Every row has a hidden score from 0 to 20. What is each row's score? 10 is about the middle.
[41 29 20 42 27 21 42 33] -> 8
[-16 -41  17 -14 -40  21 -11 -43] -> 13
[ 16  40 -23  15  39 -28  13  39] -> 5
[-68 -28  18 -70 -32  18 -66 -26] -> 18
[-70 -42 -28 -73 -48 -35 -71 -38] -> 12
[52 41 14 46 52 27 56 46] -> 7
[ -9 -44 -39  -6 -41 -38 -13 -46] -> 5
[41 41 86 39 39 88 42 42] -> 17
[45 41 67 43 37 66 44 38] -> 14
[-39 -52   2 -29 -50   1 -37 -49] -> 12
[-59 -26  25 -64 -29  28 -51 -17] -> 19
[ 15  43 -17  14  38 -22  12  43] -> 6
[ 13  34 -32  15  35 -43  11  34] -> 4
[-23 -30  27 -26 -29  29 -15 -34] -> 15
[-45 -60 -35 -43 -59 -37 -51 -55] -> 9
[-10 -48 -37 -10 -40 -36 -18 -46] -> 5
[-25 -57  31 -23 -56  29 -35 -62] -> 15
[-60 -42 -40 -55 -46 -36 -60 -42] -> 9
[34 23 19 38 28 15 33 26] -> 8
[-61 -48 -39 -57 -49 -39 -61 -44] -> 9
[  21   20  -92   26   21 -108   21   22] -> 0
[ -8 -56   9  -3 -52  10 -15 -59] -> 11
[-50 -63   2 -44 -62  -3 -59 -57] -> 14
[38 26 14 44 28  6 39 27] -> 7
[-67 -34  31 -74 -39  27 -67 -29] -> 20
[ 39  43 -64  37  44 -54  37  38] -> 0
[51 34 26 50 36 28 49 36] -> 8
[ 55  28 -10  54  32  -3  51  29] -> 3
[ 38  50 106  37  46 108  47  45] -> 20
[-56 -61  -7 -48 -63 -10 -62 -58] -> 13
[-38 -57 -34 -37 -51 -33 -44 -52] -> 8
[-13 -52 -28  -6 -53 -27 -18 -59] -> 6
[ -2 -49   8   2 -46   7  -8 -54] -> 10
[-40 -51  -6 -37 -50  -4 -43 -50] -> 12
[-24 -33 -20 -22 -33 -22 -19 -38] -> 9
[-15 -20   9 -25 -19   8 -11 -25] -> 13
[-16 -52 -38 -18 -51 -37 -25 -54] -> 6
[-17 -50  29 -12 -46  31 -21 -53] -> 14
[-25 -59 -39 -21 -56 -38 -32 -57] -> 6
[  1 -25  -8  -8 -22 -15  -1 -30] -> 9
[-55 -35  11 -53 -36  17 -49 -33] -> 16
[  43   25  -95   45   22 -107   36   21] -> 0
[41 31 24 42 26 23 41 25] -> 8
[ 33  41 -58  31  41 -62  32  32] -> 0
[-35 -60  22 -26 -60  25 -40 -65] -> 15
[-20 -64  -9 -10 -62 -11 -33 -64] -> 9
[-70 -41  29 -69 -41  28 -72 -36] -> 20
[-30 -34  -1 -36 -34   1 -32 -31] -> 12
[48 33 31 44 32 30 44 31] -> 9
[-17 -60  15 -15 -57  13 -29 -61] -> 13
[ 22  18 -72  27  20 -83  24  19] -> 0
[-55 -40 -24 -59 -44 -24 -55 -40] -> 12
[53 43 50 51 45 58 49 40] -> 11
[ 25  49 -18  28  46 -15  29  47] -> 4
[ 30  45 -50  35  43 -43  36  43] -> 0
[-23 -23  26 -28 -24  26 -16 -23] -> 15
[ 54  26 -37  57  24 -45  46  28] -> 0
[41 32 28 42 32 27 45 30] -> 9
[-70 -50  22 -64 -50  22 -77 -44] -> 18
[-47 -32  11 -46 -33   9 -38 -29] -> 15
[-41 -27 -37 -46 -26 -36 -32 -27] -> 9
[ 33  37 -85  37  40 -88  32  31] -> 0
[  7  36 -10   9  32 -15   6  36] -> 7
[ 35  20 -27  39  23 -33  27  22] -> 2
[ 21  39 -26  19  41 -30  16  40] -> 4
[-66 -32 -19 -74 -35 -23 -64 -25] -> 14
[ 26  38 -32  22  40 -38  22  41] -> 3
[22 48  2 21 46  1 20 51] -> 8
[-35 -54 -30 -34 -49 -31 -40 -50] -> 8
[ 53  22 -32  53  28 -32  44  29] -> 0
[-51 -43 -17 -50 -46 -15 -53 -39] -> 12
[-72 -32 -19 -72 -39 -14 -68 -31] -> 13
[39 28 21 44 29 24 44 25] -> 8
[ 24  46 -28  24  41 -24  18  44] -> 3
[-43 -50  14 -40 -52  13 -47 -48] -> 15
[ 38  49 127  28  46 127  38  44] -> 20
[48 33 36 50 40 37 47 28] -> 9
[  1 -48 -22   1 -45 -27  -7 -54] -> 6
[42 40 79 38 42 84 42 40] -> 16
[-20 -39   4 -18 -42   5 -19 -43] -> 11
[50 32 40 47 34 40 44 36] -> 10
[ 21  41 -40  25  36 -42  18  35] -> 2
[58 48 49 53 47 63 58 44] -> 11
[ 6 35 -1  8 32 -4  8 36] -> 8
[ -8 -33 -37 -15 -31 -37  -8 -35] -> 6
[-55 -27  32 -55 -30  32 -44 -27] -> 19
[42 29 23 44 34 24 40 34] -> 8
[-71 -48  32 -67 -52  30 -71 -42] -> 20
[33 37 67 34 33 61 35 38] -> 15
[-62 -23 -25 -66 -25 -28 -52 -24] -> 12
[ -5 -50  28  -1 -46  27  -8 -56] -> 13
[36 34 68 36 35 68 39 35] -> 15
[-33 -28 -29 -39 -29 -28 -24 -33] -> 9
[-47 -62   7 -43 -60   0 -59 -62] -> 14
[-61 -38  28 -64 -41  28 -60 -40] -> 19
[29 49 28 20 50 34 29 50] -> 11
[ -9 -38 -36 -14 -38 -36 -11 -40] -> 6
[ 30  43 -33  32  49 -25  38  48] -> 2
[41 31 16 46 28 14 41 28] -> 7
[44 34 45 45 34 44 43 36] -> 11
[ -4 -38  31  -3 -37  29   0 -40] -> 14
[ -9 -20  11 -14 -21   9  -1 -28] -> 12
[-31 -53  26 -23 -50  28 -35 -51] -> 15
[ 22  43 -19  24  41 -16  19  46] -> 4
[40 30 27 40 32 23 39 29] -> 9
[31 40 97 32 36 87 38 41] -> 19
[-34 -60 -25 -29 -60 -27 -44 -61] -> 9
[29 34 72 33 30 64 31 34] -> 16
[ 9 36 52 14 35 42  9 43] -> 15
[-36 -62  -6 -27 -63  -4 -46 -61] -> 11
[35 36 70 35 34 69 39 38] -> 15
[17 39 98 16 35 76 18 45] -> 20
[-39 -32 -28 -41 -33 -24 -31 -28] -> 9
[12 50 51  1 44 56 16 53] -> 16
[-19 -39 -26 -19 -37 -30 -19 -42] -> 8
[-48 -48 -29 -44 -49 -30 -50 -51] -> 9
[-12 -30  33 -12 -30  30  -6 -34] -> 15
[43 35 42 46 35 40 44 34] -> 10
[-41 -31 -13 -42 -34  -6 -36 -33] -> 11
[10 38 28 11 32 20  5 37] -> 12
[-51 -49   4 -44 -47  -1 -52 -43] -> 14
[-18 -45 -14 -20 -42 -15 -20 -43] -> 9
[-52 -31  26 -55 -32  28 -49 -30] -> 18
[ -2 -32  22  -5 -26  20   5 -35] -> 13
[-14 -50  26 -16 -44  24 -19 -52] -> 14
[40 31 39 38 32 36 39 32] -> 11
[ 31  40 -50  30  45 -51  30  41] -> 0
[ 26  35 -77  31  33 -82  24  31] -> 0
[ 24  45 127  22  44 127  32  51] -> 20
[-29 -30 -28 -31 -28 -27 -26 -30] -> 8
[ 24  38 -40  26  40 -46  20  42] -> 1
[ 23  25  -8  25  21 -22  20  29] -> 6
[-15 -52  34 -14 -48  29 -19 -57] -> 15
[  3 -34   8  -3 -32   5   1 -36] -> 11
[-59 -39 -33 -57 -44 -36 -59 -39] -> 10
[33 51 -4 27 52  6 37 52] -> 6
[ 23  37 -44  22  31 -51  16  34] -> 1
[53 31 12 56 37 15 50 31] -> 6
[ 21  18 -29  25  21 -35  21  23] -> 3
[-51 -24 -35 -56 -26 -35 -46 -29] -> 10
[ 14  37 -24  18  37 -22  15  41] -> 4
[-39 -28 -25 -40 -30 -23 -28 -28] -> 10
[-47 -23  31 -57 -24  30 -42 -22] -> 19
[-64 -35 -35 -66 -43 -36 -62 -33] -> 11
[47 39 44 44 34 38 49 37] -> 11
[ 25  38 -51  28  38 -55  25  35] -> 0
[46 33 12 51 36 20 49 31] -> 6
[-33 -30  15 -33 -31  16 -28 -28] -> 14
[-31 -27  27 -32 -28  27 -21 -31] -> 16
[-49 -40  -2 -52 -39   3 -50 -36] -> 14
[ 66  30 -61  66  31 -49  56  23] -> 0
[-50 -47 -11 -53 -48  -4 -48 -42] -> 13
[-65 -53 -25 -61 -56 -31 -70 -48] -> 12
[-22 -27  29 -29 -23  30 -15 -24] -> 16
[-58 -39  28 -60 -37  27 -61 -35] -> 19
[-64 -39 -35 -69 -41 -37 -64 -32] -> 11
[-28 -34 -25 -32 -28 -23 -25 -35] -> 9
[-27 -33  13 -27 -30  13 -22 -35] -> 13
[-63 -58   7 -58 -61   5 -71 -54] -> 16
[-46 -24  30 -47 -30  34 -36 -24] -> 18
[15 32  4 17 30 -8 19 26] -> 8
[27 30 46 32 26 35 31 29] -> 12
[ 23  40 -22  22  43 -16  25  46] -> 4
[44 26 28 37 26 24 37 28] -> 9
[29 51 35 22 49 36 34 52] -> 12
[  1 -45   5   8 -46   6  -1 -52] -> 9
[61 44 -2 54 44 12 57 39] -> 4
[-75 -41 -27 -71 -45 -29 -72 -35] -> 12
[ 23  42 -24  26  45 -20  24  45] -> 4
[ 24  43 -46  27  41 -49  22  37] -> 1
[ 20  50 125  10  49 127  30  57] -> 20
[-30 -53  29 -24 -56  34 -35 -58] -> 15
[42 54 66 41 57 85 49 46] -> 14
[-56 -51   1 -50 -47  -2 -53 -45] -> 14
[-12 -49  30 -15 -49  29 -19 -55] -> 15
[-70 -49  18 -69 -49  20 -77 -43] -> 18
[-41 -51   3 -41 -50   0 -49 -49] -> 13
[36 51 43 31 56 51 39 54] -> 12
[-49 -48 -21 -51 -45 -18 -56 -42] -> 11
[11 34 18 13 34  3 10 38] -> 10
[12 38  7 10 33 -2  7 41] -> 9
[46 32 28 51 35 27 42 33] -> 8
[ 34  37 -54  32  44 -53  34  36] -> 0
[ 18  44 -15  19  43 -13  19  45] -> 5
[ 38  39 -82  39  45 -68  43  37] -> 0
[27 32 50 27 29 41 31 29] -> 13
[ 12  39 -11  15  38 -18  12  37] -> 6
[39 28 22 44 30 23 41 33] -> 8
[ 18  38 -35  16  32 -44   9  36] -> 3
[-43 -60  16 -31 -63  16 -51 -62] -> 14
[-53 -54  31 -44 -55  30 -61 -54] -> 17
[-61 -48  33 -56 -52  30 -65 -48] -> 19
[ -1 -51   8   1 -49   5  -9 -55] -> 10
[ 30  20 -56  35  18 -66  26  21] -> 0
[ 9 38 23 10 35 10  9 40] -> 11
[-19 -56 -35 -17 -53 -38 -27 -57] -> 6
[-46 -61   7 -41 -64   3 -55 -59] -> 14
[-66 -47 -38 -65 -50 -37 -68 -43] -> 10
[21 50 21 18 49 28 29 47] -> 10
[-33 -58  28 -24 -58  28 -43 -58] -> 15
[ 13  30 -28  13  28 -45  13  30] -> 4
[-43 -15   5 -49 -19   0 -30 -19] -> 14
[46 36 46 44 37 47 46 33] -> 11
[-26 -53 -18 -27 -45 -19 -30 -47] -> 9
[24 51 19 21 45 27 31 47] -> 10
[-39 -29   7 -42 -34   7 -36 -36] -> 14
[21 46 -9 18 48 -7 22 46] -> 6
[39 33 41 40 34 37 45 37] -> 11
[37 55 19 32 54 26 45 51] -> 9
[50 33 37 48 36 41 44 34] -> 10
[ 27  31 -89  32  31 -97  19  28] -> 0
[ 64  33 -51  59  33 -41  66  31] -> 0
[-16 -45 -36 -17 -40 -34 -17 -48] -> 6
[-69 -27  -2 -70 -29   0 -66 -22] -> 15
[-20 -46 -13 -18 -43 -10 -26 -46] -> 9
[ 29  36 -71  28  35 -78  26  32] -> 0
[29 32 70 33 30 61 32 34] -> 15
[  6 -52 -19   0 -46 -26  -3 -50] -> 7
[51 39 41 42 39 48 46 42] -> 11
[ 23  39 -29  20  37 -29  18  39] -> 3
[-21 -30 -26 -29 -32 -26 -21 -39] -> 8
[-55 -51 -36 -49 -51 -37 -55 -48] -> 9
[14 38 50 12 35 40 11 40] -> 15
[51 50  7 44 55 26 52 48] -> 6
[ 36  50 -53  36  45 -50  35  42] -> 0
[29 52 56 31 50 65 39 51] -> 14
[-55 -26  32 -60 -32  32 -50 -25] -> 19
[ 25  23 -42  36  15 -51  21  21] -> 0
[  4 -51 -23   3 -40 -24  -1 -52] -> 6
[ -9 -46  33 -11 -42  32 -14 -49] -> 15
[20 52 64 17 45 76 31 51] -> 16
[20 28 16 23 31 23 19 29] -> 9
[ 63  36 -12  58  36  -4  57  33] -> 2
[ 25  18 -71  32  19 -80  27  21] -> 0
[35 32 63 37 36 60 38 36] -> 14
[  4 -42 -16   3 -43 -21   1 -50] -> 7
[ 4 37  9  8 37  1  5 40] -> 10
[ 28  40 -53  30  37 -52  25  38] -> 0
[-12 -24  30 -14 -26  28  -4 -31] -> 15
[53 37 22 54 37 26 51 35] -> 7
[51 33  7 52 34  9 47 31] -> 5
[ 22  36 -43  16  37 -47  16  37] -> 2
[-22 -48  30 -15 -46  32 -26 -56] -> 15
[ 29  56 127  24  49 127  35  53] -> 20
[-68 -50 -31 -64 -54 -29 -72 -45] -> 11
[12 35 -5 15 33 -6 12 34] -> 7
[45 34 54 43 33 51 42 32] -> 12
[-57 -23 -25 -55 -26 -25 -47 -18] -> 11
[-69 -47 -29 -64 -53 -36 -73 -42] -> 11
[56 50 59 54 49 82 56 48] -> 12
[ 52  44 -41  51  44 -28  54  37] -> 0
[42 36 54 38 34 55 43 36] -> 13
[-70 -34  31 -67 -39  30 -67 -30] -> 20
[ 52  45 -33  51  44 -24  55  41] -> 0
[ -5 -56 -17  -4 -51 -18 -12 -61] -> 7
[-28 -25  30 -33 -24  34 -19 -25] -> 16
[-38 -62 -34 -35 -60 -30 -49 -56] -> 8
[16 34 71 23 36 60 21 34] -> 17
[30 33 50 30 28 45 31 35] -> 13
[-29 -64  -4 -23 -60 -10 -39 -65] -> 11
[-51 -43  -2 -48 -44  -2 -53 -41] -> 13
[12 37  3 11 41 -3  6 44] -> 9
[-19 -30 -35 -21 -29 -38 -16 -35] -> 7
[41 35 51 42 36 49 44 37] -> 12
[-57 -41 -22 -53 -43 -26 -53 -39] -> 11
[47 45 77 44 40 82 52 46] -> 15
[ 10  24 -36  13  26 -53  11  30] -> 3
[-24 -48  -9 -18 -40  -5 -21 -44] -> 10
[ 43  25 -19  43  21 -21  41  26] -> 3
[42 53 -1 41 50 10 47 47] -> 5
[-44 -50  -2 -38 -48   1 -41 -46] -> 12
[-39 -51  -6 -35 -49  -7 -43 -50] -> 12
[ 60  29 -17  56  28 -18  53  26] -> 2
[-16 -38  13 -20 -39  19 -21 -43] -> 13
[-49 -15  22 -50 -20  16 -34 -17] -> 17
[10 35 40 16 32 32 12 44] -> 13
[ 21  39 -36  20  32 -46  20  35] -> 3
[-17 -40  14 -20 -39  19 -18 -46] -> 13
[ 59  41 -17  57  43  -8  59  33] -> 2
[36 55  6 33 50 11 38 49] -> 7
[ 42  43 -54  42  43 -50  46  39] -> 0
[58 38 -5 60 40  7 61 35] -> 3
[50 42 51 48 36 53 49 36] -> 12
[17 46 77  4 46 88 25 53] -> 19
[39 28 26 42 28 27 43 30] -> 9
[-72 -37  19 -76 -40  18 -75 -36] -> 19
[-65 -39 -39 -64 -39 -38 -61 -36] -> 10
[  32   23 -127   40   27 -127   31   21] -> 0
[-21 -48 -34 -16 -48 -37 -25 -49] -> 6
[-42 -31  10 -45 -35   9 -38 -31] -> 15
[ 21  48 127  18  47 127  30  54] -> 20
[ 19  40  -6  19  43 -10  19  43] -> 7
[  51   29 -115   52   34  -89   56   25] -> 0
[ 48  40 -49  47  48 -41  52  38] -> 0
[-57 -53  28 -50 -54  28 -57 -47] -> 18
[-53 -41 -10 -52 -41 -12 -51 -34] -> 13
[24 24 17 25 21  7 24 27] -> 9
[-70 -26  -9 -75 -30 -10 -64 -27] -> 15
[-16 -52 -37 -12 -47 -38 -23 -54] -> 5
[-49 -56 -40 -46 -55 -37 -53 -53] -> 8
[ 36  40 -63  37  42 -55  40  37] -> 0
[41 34 30 40 30 26 43 30] -> 9
[ -2 -32 -28  -7 -26 -32  -3 -39] -> 6
[-12 -59 -20 -11 -57 -21 -25 -65] -> 8
[-22 -30 -26 -22 -37 -25 -23 -39] -> 8
[40 31 52 39 31 44 40 33] -> 12
[-10 -45 -38  -9 -44 -41 -12 -48] -> 5
[-39 -57 -34 -37 -59 -35 -47 -54] -> 8
[-42 -56  28 -34 -55  29 -48 -54] -> 16
[-25 -21  28 -34 -27  26 -20 -24] -> 16
[-25 -25 -38 -29 -26 -38 -21 -27] -> 7
[46 35 27 38 30 31 45 30] -> 9
[48 32 33 47 34 32 41 32] -> 9
[51 37 37 49 36 34 44 36] -> 10
[-53 -21   7 -55 -18   4 -42 -17] -> 15
[-30 -30  -1 -33 -35  -1 -31 -32] -> 12
[ 55  29 -47  57  28 -43  53  24] -> 0
[-59 -28  28 -65 -26  29 -57 -22] -> 19
[-14 -62  -7 -13 -58 -12 -25 -64] -> 9
[ 28  22  -8  26  21 -20  26  29] -> 6
[ 23  19 -84  29  19 -96  17  19] -> 0
[ 18  28  -3  20  25 -11  19  30] -> 7
[  4 -36 -16   1 -31 -19   1 -38] -> 7
[48 32 22 51 33 29 51 31] -> 7
[-27 -59  31 -22 -56  32 -34 -60] -> 15
[-31 -64 -10 -20 -59 -10 -37 -60] -> 10
[-61 -27  30 -68 -29  31 -53 -23] -> 20
[-10 -53 -34  -6 -44 -35 -19 -52] -> 5
[  49   36 -103   44   33  -85   44   28] -> 0
[43 34 42 45 39 46 48 36] -> 11
[-48 -29  28 -51 -31  28 -43 -26] -> 18
[52 41 31 54 40 42 54 33] -> 8
[-20 -57  23 -10 -55  19 -30 -61] -> 13
[ -3 -33 -13  -5 -30 -16   2 -37] -> 8
[12 44 68  9 39 56 10 47] -> 17
[-53 -51 -38 -50 -54 -35 -54 -50] -> 9
[18 46 -2 16 44 -1 17 44] -> 7
[42 31 51 44 36 44 40 33] -> 12
[32 53 49 30 49 65 42 53] -> 13
[46 38 35 48 40 35 48 31] -> 9
[-52 -45  15 -52 -46  15 -55 -46] -> 16
[ 33  43 -56  35  45 -49  32  40] -> 0
[ 22  41 -22  19  44 -27  16  42] -> 4
[ 34  40 -52  31  42 -47  33  41] -> 0
[41 33 57 41 35 51 44 37] -> 13
[-47 -51  17 -41 -53  21 -51 -52] -> 15
[ -1 -50  -5   3 -44 -10  -6 -54] -> 8
[38 30 56 35 33 55 39 36] -> 13
[-21 -25  29 -24 -25  34 -15 -27] -> 15
[-58 -39  27 -59 -38  29 -60 -35] -> 18
[45 30 14 43 31 15 41 32] -> 7
[38 32 45 35 32 36 40 32] -> 12
[-41 -31  16 -43 -28  16 -36 -27] -> 15
[41 45 77 42 37 80 47 41] -> 16
[-40 -31 -40 -42 -24 -37 -30 -28] -> 8
[ -5 -46 -37  -5 -44 -38 -12 -50] -> 5
[-15 -43  19 -19 -41  22 -13 -50] -> 14
[ 36  46 -33  39  49 -18  39  41] -> 1
[ 44  42 -72  42  44 -58  45  38] -> 0
[-29 -28 -22 -36 -32 -22 -34 -30] -> 10
[-54 -19 -23 -60 -25 -31 -44 -15] -> 12
[38 29 30 42 29 24 36 28] -> 9
[-47 -45  -6 -49 -53  -6 -52 -43] -> 13
[35 31 41 37 33 37 37 34] -> 11
[-23 -34  16 -23 -32  16 -22 -33] -> 13
[-20 -21 -25 -29 -19 -25 -13 -27] -> 9
[-49 -47 -15 -46 -50 -14 -48 -49] -> 12
[-53 -19  -6 -59 -21 -13 -43 -18] -> 14
[30 51 26 25 51 35 33 53] -> 10
[-51 -44  -7 -50 -44  -5 -53 -45] -> 13
[12 38 26 13 38 18  8 42] -> 11
[22 46 13 17 46 16 24 48] -> 9
[-66 -47  31 -67 -48  27 -68 -40] -> 20
[39 26  9 49 26  6 39 26] -> 6
[29 33 75 27 32 67 29 36] -> 17
[ 22  35 -59  26  32 -67  15  33] -> 0
[ 26  43 -39  28  39 -36  28  39] -> 1
[34 29 37 36 26 34 32 28] -> 11
[63 39 -9 57 38 -3 61 38] -> 3
[  3 -51  -6   3 -46  -8  -4 -51] -> 8
[-21 -37   2 -23 -36   3 -20 -40] -> 12
[-57 -52 -38 -56 -53 -39 -58 -44] -> 9
[ 27  19 -22  32  19 -36  20  20] -> 3
[-56 -60   9 -52 -60   9 -67 -59] -> 15
[ 25  42 -29  22  44 -28  27  44] -> 3
[-29 -24 -39 -35 -22 -35 -25 -29] -> 7
[ 25  46 -10  23  46 -11  23  49] -> 6
[-15 -29  21 -19 -23  23  -9 -28] -> 14
[27 52 77 19 48 92 33 55] -> 18
[31 35 94 32 35 83 36 37] -> 19
[ 21  41 119  25  37  99  33  43] -> 20
[-65 -26  13 -71 -30  11 -62 -22] -> 18
[25 49 43 22 50 52 35 55] -> 13
[-37 -49   8 -36 -51   7 -46 -50] -> 14
[48 27 -5 48 27 -9 45 27] -> 4
[-47 -33   9 -46 -34  11 -36 -31] -> 15
[58 39 -9 60 42  6 61 37] -> 2
[ 7 37  1 12 33 -8 13 37] -> 8
[-48 -55  28 -41 -60  33 -50 -57] -> 17
[  0 -37  14  -2 -33   9   2 -38] -> 11
[ 43  37 -99  45  38 -84  48  29] -> 0
[-59 -55 -33 -51 -57 -33 -65 -47] -> 10
[ 45  37 -79  43  37 -70  41  34] -> 0
[27 33 52 31 32 43 33 30] -> 13
[ 22  39 -34  22  36 -37  19  38] -> 3
[ 9 40 41  8 41 29  4 43] -> 14
[49 46  9 48 54 32 52 43] -> 6
[-57 -47 -27 -57 -44 -30 -57 -41] -> 11
[ 23  39 -46  26  40 -50  25  38] -> 1
[-52 -34  20 -53 -40  20 -53 -32] -> 17
[18 47  1 14 47  3 18 48] -> 8
[ 25  45 -24  25  49 -22  29  46] -> 4
[-47 -61  15 -43 -61   9 -59 -60] -> 15
[ 26  42 -38  28  41 -39  25  35] -> 2
[ 47  22 -29  50  26 -30  41  28] -> 1
[-59 -21 -15 -63 -22 -22 -50 -19] -> 13
[-38 -27  29 -42 -27  34 -31 -24] -> 17
[-62 -57  13 -54 -60  10 -65 -54] -> 16
[-58 -43 -35 -54 -45 -29 -59 -43] -> 10
[ 35  45 -52  34  47 -44  32  42] -> 0
[-67 -29 -12 -75 -34 -14 -61 -26] -> 15
[-29 -47  15 -29 -48  20 -32 -53] -> 14
[50 36 27 52 34 30 51 37] -> 8
[-19 -30 -29 -25 -29 -28 -19 -38] -> 8
[-23 -33  10 -30 -32  13 -18 -34] -> 13
[ 22  43 -11  20  43 -11  20  42] -> 6
[ 57  44 -30  52  39 -26  56  39] -> 0
[21 47 67 15 48 78 25 50] -> 17
[46 32 34 41 36 29 47 34] -> 10
[ 64  28 -62  61  32 -49  56  25] -> 0
[-62 -50 -41 -59 -54 -42 -60 -47] -> 9
[-24 -45   9 -19 -43   9 -28 -51] -> 12
[-13 -60 -16  -9 -57 -17 -24 -62] -> 8
[42 32 12 48 33 12 45 32] -> 6
[ 27  32 -88  32  32 -98  21  23] -> 0
[-39 -28  19 -39 -28  22 -35 -26] -> 15
[-22 -38  11 -17 -40  14 -19 -42] -> 12
[-66 -34 -36 -66 -41 -39 -67 -34] -> 11
[-36 -33  32 -42 -27  33 -27 -26] -> 17
[-70 -49 -11 -66 -55 -12 -74 -48] -> 14
[-41 -30 -35 -45 -30 -38 -39 -28] -> 9
[-51 -36   6 -58 -38   4 -50 -36] -> 15
[-34 -61  17 -30 -60  14 -50 -64] -> 14
[-24 -22  26 -27 -23  25 -14 -24] -> 15
[-30 -35 -13 -27 -34 -10 -28 -34] -> 10
